In the rows, 128 means zero.
The rows of A fall into several groups, and each row is roughly a mix of its group's hidden directions.
A:
[[115 112  80 127 126 102 157 160 148 115]
 [132 121 168 138 123 114 125  90 107 171]
 [126 123  86 138 128 116 123 172 168 117]
 [136 122 176 113 109 109 161 156 149 117]
 [127 125 131  92 110 102 139 118 159 176]
 [109 177 145 154 140 134 130 115 165 110]
 [119 103 153  89 124  85 119 146 151 117]
 [122 146  99 142 120 129 141  70 105 111]
 [131 121 134 167 128 134  78 115 125 166]
 [146 152 133  86  84 115  98 133 122 133]
 [ 99 111 160 140 153 163 128 158 104 141]
 [146  73 125 140 121  87 138 135 144 116]
 [137 153 112 160  98 141 108 137 162 161]
 [142 103 112 111 109 104 129 162  82 115]
 [120 131 147 110 111 126 164 171  98 154]
 [108 145 132  74 143 151 158 116 143 137]
 [173 137 136 131  95 141 131 141  81 125]
 [155  93 113 104 101 123 152 158 100 128]
 [147 157 173 147 135 124 113 165 109 116]
 [103 109 103 141 138 169 119 159 111  99]
 [ 85 108 119 108 104 132 153 157 158 122]
 [129 122  89 174 104 140 147  98 123 119]
 [134 127  98 155  81 117 168 120 118 138]
 [104 131 118 123 115 133 161  75 130  97]
 [100 125 120 174 108 128 116  87 152 124]
 [100  85 131 140 115 164 107 155 110 132]
 [121 138 153 165 100 112 112 148 147  89]
 [100 137 116 134 149  86  94 152 118 101]
 [ 89 127 119 147 127 131 110 116 161 175]
 [103  93 154 153 137 127 101 109 166 134]
 [ 83  94 155 117 141 111 144 157 116 117]
 [145 141 170 103 141 124 134 115 150 173]
 [129 118 156 121 147 142 113 189 144 140]
 [128 146 152 164 138 149 106 100 101 160]
 [134 105 147 156 138 133 114 163 130 178]
 [132 147 121  71 145 127 157 134 103 109]
 [157 165 162 131 120 161 143 102 112 119]
 [ 77 125 149 136 162 147 110 130 114 104]
 [102 103 135 127 136  91 110 136 168  97]
 [125 115 123 133  99  82 120 102 138  86]
 [ 99 160 131 135 147 126 107  99 174 117]
 [130 104 153 173  93 104 107 125 112 134]
 [ 89 148  92 129 114 108 138 104 164 136]
 [141 143 129 155  95 122 106 101 166 157]
 [121 154 156 108 126 142 158 131 134 180]
 [168 115 104 127 116 138  96 143  91 105]
 [140 162 129 140  71 113 113 111 126 111]
 [133 154 124  87  96 108 170 126 123 142]
 [113 176 144 155 124 161 111 141 118 104]
 [159 107 119 169 122 138 167 125 118 157]
 [114 154 137 182 122 141 150 107 118 102]
 [ 89 119 110 114 128 111 162 106 116  88]
 [ 80 131 121 132 140 130 145 140  88  92]
 [135 118 145 167 142 147 101 175 144 124]
 [109 132 119 107 118 145 177  82 129 126]
 [123 169 139 126 132 153 123 166  87 141]
 [ 95 111 155 120 118 110 128  94 172 138]
 [184 113  90 117 146 136 134 116 128 111]
 [116 126  98 129 126 104 151 153  88  90]
 [151 134 124 150  81 110  95 139 131  97]
 [ 98 145 152 141 109 107 119 177 107 141]
 [126 152 153 126 120 121  98 144 185 118]
 [113 103 139 136 105  96 126  99 175 137]
 [124 133 119 138 152 100  89 159  86 128]
 [153 149 145 126  82 118 151 106  93 124]
 [136 122  97 142 144 143 146  88  85 111]
 [151 137  89  99 135 154 139  89 108 136]
 [ 92 139 115 109 101 126 137  74 116 129]
 [ 96 168 134  95 121 118 149 144  96 117]
 [105 117 110 136 137 148 163  74 127 136]
 [112 158 129  81 145 121 142 144  97 103]
 [124 132  95 108 150 113 162 157 167 130]
 [135 134 158 128 150 104 159  94 115 166]
 [101  84 108 147 100 117 115 153 139 151]
 [121 143 152 144  94 112  80 113 103 121]
 [148 130 138 123 111 136  85 143 167 165]
 [127 143  86 137 151 169  96 133 134 150]
 [130 131 123 134 171 135  82 143 115  92]
 [ 95 155 112 136 147 149 127 113 165 165]
 [123 125 103 132 155 154 123 138 158 180]
 [123 140 133 139 156 163 171  94 147 136]
 [172 134 111 113 143 159 135 127  93 157]
 [ 95 101 125 154 152 168 143 107 113 111]
 [141 168 154 108  99 142 123 133  87 116]
 [127 118  91  87 126 110 137 146 163 103]
 [125 125 131 106  73 121 121 104 160 105]
 [107 150 127  97 166 155 131 120 101  97]
 [118 131 119 111 147 111 168 153 144  80]
 [143 107 135 117  98 133 110 148 176 159]
 [138 150 130 134 125 123  96 114  66 123]
 [ 87 110 104 160 119 150 122 145 114  96]
 [118 153 135 117 111  95  89 140 140  86]
 [115  94 115 136 128  89 112 128 176 116]
 [134 139 168 106 107 167  98 139 137 107]
 [153 133 121 143 120 129 110 173 143  81]
 [116 114 129 102 175 131 124 149 103  90]
 [134 129 171 156 129  93 162 147 147 124]
 [148 116 172 139  96 104 106 111 122 157]
 [152 161 173 107 118 115 131 123 164 130]
 [127 105 141 168 118 132 124 177 108 151]
 [100 138 119 118 173 155 142 105 126 163]
 [126 143 157 101 110 117  95 154 115  88]
 [134  86 126  89 140 102 119 150 152 148]
 [124  97 145 133 132 127 114  89 179 139]
 [120 123  97 161 116  80 127 114 145 154]
 [121  94 103 106  95 118 164 113 112 106]
 [160  95 118 119 135  90 143 134 112 166]
 [135 150 118 155 107  95 103  81 127 138]
 [146  96 149 149 107  93 152 129 116  94]
 [118 121 121 125 125 114 126 134 185 174]
 [113 136 139 148 115 147 104  78 149 158]
 [107 130 148 142 142 105 161 156 120  83]
 [121 172 152 127 134 114 124 132 137  74]
 [131 151 151 112  99 115 110 139 171  95]
 [146 122 133  80 154 129 174 132 111 131]
 [147 128 144 152 172 121 127 116 120 177]
 [ 99 164 118 149 116 123 107  89 158 138]
 [131 106 174 139 119 142 113 173 148 138]
 [126 126 176 104 113 107 153 150 146 155]
 [ 80  99 117 136 125  95 141 133 155 106]
 [118 193 134 112 110 146 131 121 113 145]
 [163 116 138 124 124 123 110 184 108 149]
 [127 148 122  84 112  88 155 149 112 116]
 [ 73 123 123 152  96 113 135 117 154 136]]

In each list below, one row fits none of the groups, and each other row fits one group, some only roughly. Which row is it?
- K_967: [103 135 145 155 114  84 160 102 139 122]
- K_775: [174 134 127 117 113 163 106 118 130 167]
- K_456: [129 145 120 190  98 135 112 123 128 148]
- K_487: [ 94 133  93 166 103 122 105 111 114 111]
- K_3: [151 191 118 115 133 141 104 135 113 127]
- K_378: [156 114 135 144 106 158 155 142 115 173]
- K_696: [ 94 131 169 110 170 139 151 141 122 121]
- K_9: [118 109 133  89 159 152 166 131 100 119]
- K_822: [131 129 100 181 133 134 103 134 104  99]
- K_392: [144 108 120 172  78 125 104 132 128 135]
- K_210: [111 164 139 141 101 130 141 120 163 170]
- K_534: [144 148 185 105 151 141 146 116 124 140]
- K_91: [120 102 111 153 122  94 159  85 140 129]
- K_54: [ 94 140 129 143 168 107 137 143 159  98]
- K_801: [165 135 105 109 108 144 114 146 123 176]
 => K_392
- K_359: [124 160  92 117 164 162 114 130 134 103]
- K_432: [125 104 131 129 145 139 167 178 130 100]
- K_691: [133 160 127 115 133 158  89 136 173 129]
- K_740: [153 148 135 164 160 163 132 137  96 119]
- K_109: [102 102 139 133 132 149 108 113 131 184]
- K_312: [ 93 155 158 157 109 139 119  92 126 115]
- K_393: [141 151  82  94 143 147 116 131 145 100]
- K_563: [167  83 117 132 109 122 160 125 143 150]
- K_517: [170 116 118  99 113 154 144 153 146 156]
- K_502: [171 148 163 107 112 139 102 109 110 116]
- K_46: [177 151 118 117 162 139 108 151 146 140]
 => K_740
- K_175: [130 110 104 164 107  98 120 102 142  92]
- K_245: [133 120 131 112 111  75 114 112 171 121]
- K_453: [106 175 145 119 138 138 150 162 108 150]
- K_337: [128 124 132 147 115  92 139  74  98 134]
- K_854: [146 110 135 105 116 128  96 111 130 184]
- K_960: [153 105 112 116 104 125 173  96 148 142]
- K_751: [124 145 127 108 147 162  92 173 135 144]
- K_618: [ 82 127 128 154 150 114 139 104 164 109]
- K_784: [159  98  88 107 124 112 111 118  98 111]
- K_605: [105 122  68 134 123 132  99 138 151 139]
 => K_453
- K_615: [130 139 136 152 158 164  83 105 145 123]
- K_652: [116 105 139 119 129 113  77 135 168 150]
- K_400: [163 129 102 149 124 173 151 124 102 138]
- K_113: [121 137 114 138 144 158 150 156  77 110]
- K_509: [150 130  77 153 135 149 115 101 104 118]
- K_996: [ 99 100 133 103  98 123 156 103 121 162]
- K_4: [103 116 140 110  93 103 171 141 132 102]
- K_179: [129 124 163 150  90  95 128 150 156 110]
- K_176: [106 157 128 150  95 108 111 103 140  91]
- K_339: [128 137  91  94 105  95 143 102 142 151]
 => K_652
- K_643: [157 101 134  82 115 107 145 121  95 136]
- K_329: [109 120 119 167 110 131 124 161 132  80]
- K_466: [167 102 117  94 130 136 129 147 109 168]
- K_883: [146 118 108 121 160 123 134 154  72 137]
- K_161: [ 95 140 149  73 142 113 128 135 148 139]
- K_411: [166 163 141 104 131 138 141 149 108  92]
- K_834: [116 138 173 129  97  91 124 161 135 123]
- K_622: [100 163 150  88 130 134 126 125 156 157]
- K_322: [ 62 118 140 127 127 142 154 111 120 131]
- K_267: [146 121 106 125 158 126 165 151  99  93]
- K_165: [119 102 145 149 125 151 129 119  67 128]
- K_580: [152 120  90 119 130 138  91 122  84 113]
- K_229: [101 117 152 117  95  93 164 120 144 144]
 => K_834
- K_942: [124 118 167 140 155 143 176 145 118 146]
- K_191: [113 144 168 145 132 139 164 123 167 106]
- K_236: [125 155  95 102 119 142 122 133 156  81]
- K_983: [140 135 143  72 153 136 139 147 128  95]
- K_298: [107  92 144 160 126 164 155 132 118 153]
- K_856: [161 143  93  97 148 125 136 134 102  95]
- K_894: [ 73 126 140 157 128 154 131  96 131 125]
- K_610: [141 117 118 137  91  74 155 133 140 119]
- K_544: [124 135 169 132 117 132 151 166 152 165]
- K_897: [158 100 115 106 154 109 148 167 136 148]
- K_869: [ 94  82 116 110 116 118 159 153 116 138]
- K_40: [ 85 108 105 145 134 108  98 109 148 152]
- K_351: [106 132 154 164 140 114 171 109 102 127]
 => K_983
- K_903: [ 95 106 120 113 144 144 182 113 141 122]
- K_641: [109 120 135 130 130 147 179  98 161 110]
- K_33: [ 74 124 154 159 105 132 124 138 151 131]
- K_705: [134 175 124 113 153 142 109 112 169 116]
- K_814: [118 158 124 156 141 131  81 154 106 108]
- K_837: [ 99 110  92 132 130 120 123  86  90 134]
- K_708: [112 116 139 141  91 147 147  82 157 132]
- K_22: [ 93 110 139 166 107  91 143 123 143 147]
- K_930: [107  95 153 125 104 113 157 113 158 157]
- K_294: [131 133 155 124 140 123 168  91  86 117]
 => K_903
- K_48: [151 116 156 106 107 132 174 101 138 148]
- K_665: [134 136 150 140 107 145 143  84  82 128]
- K_587: [144 117 140 151 139 128 102 157  87 166]
- K_886: [131 100 149 153 128 101 149 168 147 155]
- K_870: [144 116  97  99 105 105  82 130 147 128]
- K_588: [158 145 105 141 129  97  97 134 166 149]
- K_841: [ 94 104 150 116 126 126 171 155 151 145]
- K_137: [125  87 109 105 115 136 137 179 127 110]
- K_893: [ 87 133 151  95 157 163 143 118 117 131]
- K_570: [ 88 110 161 106 119 130 170 130 125 147]
- K_489: [143 150 125  96 123 150  91 143  89 108]
- K_399: [128  84 128  98 148 132 148 159 122 161]
- K_697: [107 139  86 120 102 131 125 137 146  80]
 => K_48
- K_253: [169 126 107 158 131 165 124  94 140 136]
- K_440: [166  86 101 108 118 109 104 149 127 127]
- K_839: [133 153 134  97 163 134 114 163  94 112]
- K_786: [113 101 164 145 134 128 154 167 150 151]
- K_627: [152  94 110 141 109  97 113 123 116  85]
- K_484: [160 129  90 141 109 137 128  95  89 119]
- K_700: [152 116 103 141 129  98 120 176 105 107]
- K_117: [136 122 127  95 139 131  82 164 114  99]
- K_383: [152 146 114 109 106 103 153 162  91 128]
- K_145: [ 98 105 174 168 111 118 141 135 127 127]
- K_69: [120 162 136 104 143 127 124  79 143 161]
- K_406: [ 96 134 141 147 133 135  89 167 149 151]
- K_265: [ 99 150  98 143 136 167 111 115 117  94]
 => K_406
- K_473: [173 115  97 133 154 103 129 160 129 145]
- K_228: [129 116 104 127 119 107 134  84  80 143]
- K_742: [120 125 138 162 114  81 133 103 135 165]
- K_688: [100 131 116 121 158 174 117 102 106 149]
- K_761: [157 126 117 106 151 132 147 175 150 101]
- K_252: [114 160  98 133 147 155 116 119 113  82]
- K_547: [161 127  83 128 130 106 123 107  96 101]
- K_481: [157 169 132 117 126 157 126 160  98 147]
- K_950: [137 159 140 109  76 112 136  96 129 143]
- K_944: [126 154  84  90 147 131 130  97 133 148]
- K_122: [137 122 160 107 119 124 134 170 150 171]
- K_287: [105 126  84 120 139 130 132 125 149  77]
- K_567: [122 144 165 102 121 159 100 131 164 148]
- K_646: [157 131 100 172  92 104 120 137 129 142]
 => K_287
- K_783: [134 162 142 105 167 161  94 132 117 123]
- K_582: [122  78 121 134 104 102 171 132 136 133]
- K_42: [117 109  90 127 124 103  89 110 152  99]
- K_689: [126 124 148 130  72 128 143 100 134  93]
- K_678: [135 149 165  87 109 117 135  96 145 149]
- K_433: [117 115 133 156 158 151 171 107 102 146]
- K_956: [159 132 122 168 130 124  81 108 107 136]
- K_247: [174 134 164 159 121  95 121 136 136 139]
- K_718: [106 150 148  99 160 151 166 142 142 117]
- K_978: [107 138  92 102 131 124  89 100 134  99]
- K_436: [108  84 126 108 130  96 140 136 100  96]
- K_744: [ 99 133 161 149 162 151 143 163 144 126]
- K_746: [148  98  79 119 133 118 101 156 136 147]
- K_796: [135  99 129 128 100 155 164 101  98 148]
 => K_436
- K_174: [ 91 121  75 126 104 110 139 124 148 117]
- K_536: [152 134 123  91  85  98 129 108 117 149]
- K_506: [128 131 138 107 106 150 108 158  78 108]
- K_63: [151 117  89 154 110 127  82 139 145 117]
- K_136: [151 133  89  87 155 157 123 145 136 118]
- K_199: [128 124 177 166 148 135 115 130 129 164]
- K_413: [125 163 131 103 105 125 114 101  93  93]
- K_758: [144 113 110 133 138 134  91 142 108 181]
- K_259: [104 103 160 156  92 100 126 107 121 142]
- K_385: [161 133 142 129 134 160 150 148  84 152]
- K_379: [101 148  95 143 165 160 126 103 132 144]
- K_132: [136 137 113 101 121 120 107 109  86  84]
- K_703: [152 147 157 129 111 140 151 130  86  93]
- K_920: [151 138 154  92 109 135 108 173 118 145]
 => K_506
- K_716: [155  94  92 161 135 115 122 147 113 102]
- K_444: [113 109 125 124 151 108 115 111 173 170]
- K_735: [120 111 141 140 108 119 145 111  65 116]
- K_957: [162 113 130 134 125 129 119 156  77 159]
- K_594: [161 135 112  84 128 129 112 150 168 136]
- K_755: [103 151 155 128 158 119  78 137 135 111]
- K_692: [149 118 100  88 128 158 110 152 111 100]
- K_93: [163 146 133 138 137 150  87 128 112 168]
- K_687: [106 132 168 125 158 162 102 108 146 142]
- K_773: [138 149 152 134 124 149  93 158 166 104]
- K_125: [115 113 173  92 160 131 143 150 115 117]
- K_881: [120 179 133 125 139 116 100 117 111  88]
 => K_444
- K_555: [ 86 116 131 123 116 102 174 104 135 143]
- K_926: [ 95 108 156 163 118 144 140 156 112 154]
- K_845: [141 170 144  88 105 103 156 127 120 119]
- K_607: [ 89 129  93 100 123 115 164 113 150 131]
- K_465: [105 118 166 139 104 134 146 117 156 170]
- K_923: [136 129 138 127 144  94  70 143 151 120]
- K_592: [116 160 113 152 145 133  79 139 111 102]
- K_972: [ 92 136 175 108 145 109 159 135 139 130]
- K_724: [119 143 157  92 129 138 123 167 144 165]
- K_425: [150 119  73 123 145 124 107 158 148 123]
- K_843: [119 136 153 140 121 152 164  86 162 125]
- K_340: [141 137 122 112 160 125 129 176 171 127]
- K_531: [ 96 137 164 159 110 109 144  90 124 135]
 => K_845
- K_684: [ 92 103 142 169 114 110 120 116 133 164]
- K_640: [ 90 133 162  93 160 125 150 128 141 141]
- K_442: [129 142 119 141 177 146  97 125 122 167]
- K_222: [142 123 116 109 140 140 128 162 186 143]
- K_677: [131 110 109 141 172 157 120 135 100  94]
- K_518: [135  82 142 114 117 125 167 115 153 155]
- K_496: [155 151 124 115 133 112 112 179  94 122]
- K_475: [116 103 136 151  96 119 145 102 163 161]
- K_626: [137 150 137 118 157 124 126 170 176 117]
- K_541: [145  89 106 117 132 118 111 152 160 164]
- K_476: [ 83 119  86 158 123 118 144 117 112 113]
- K_16: [117 133  94 124 102 172 134 113  88 122]
- K_962: [111 109 172 180 118 117 130 136 120 138]
 => K_16
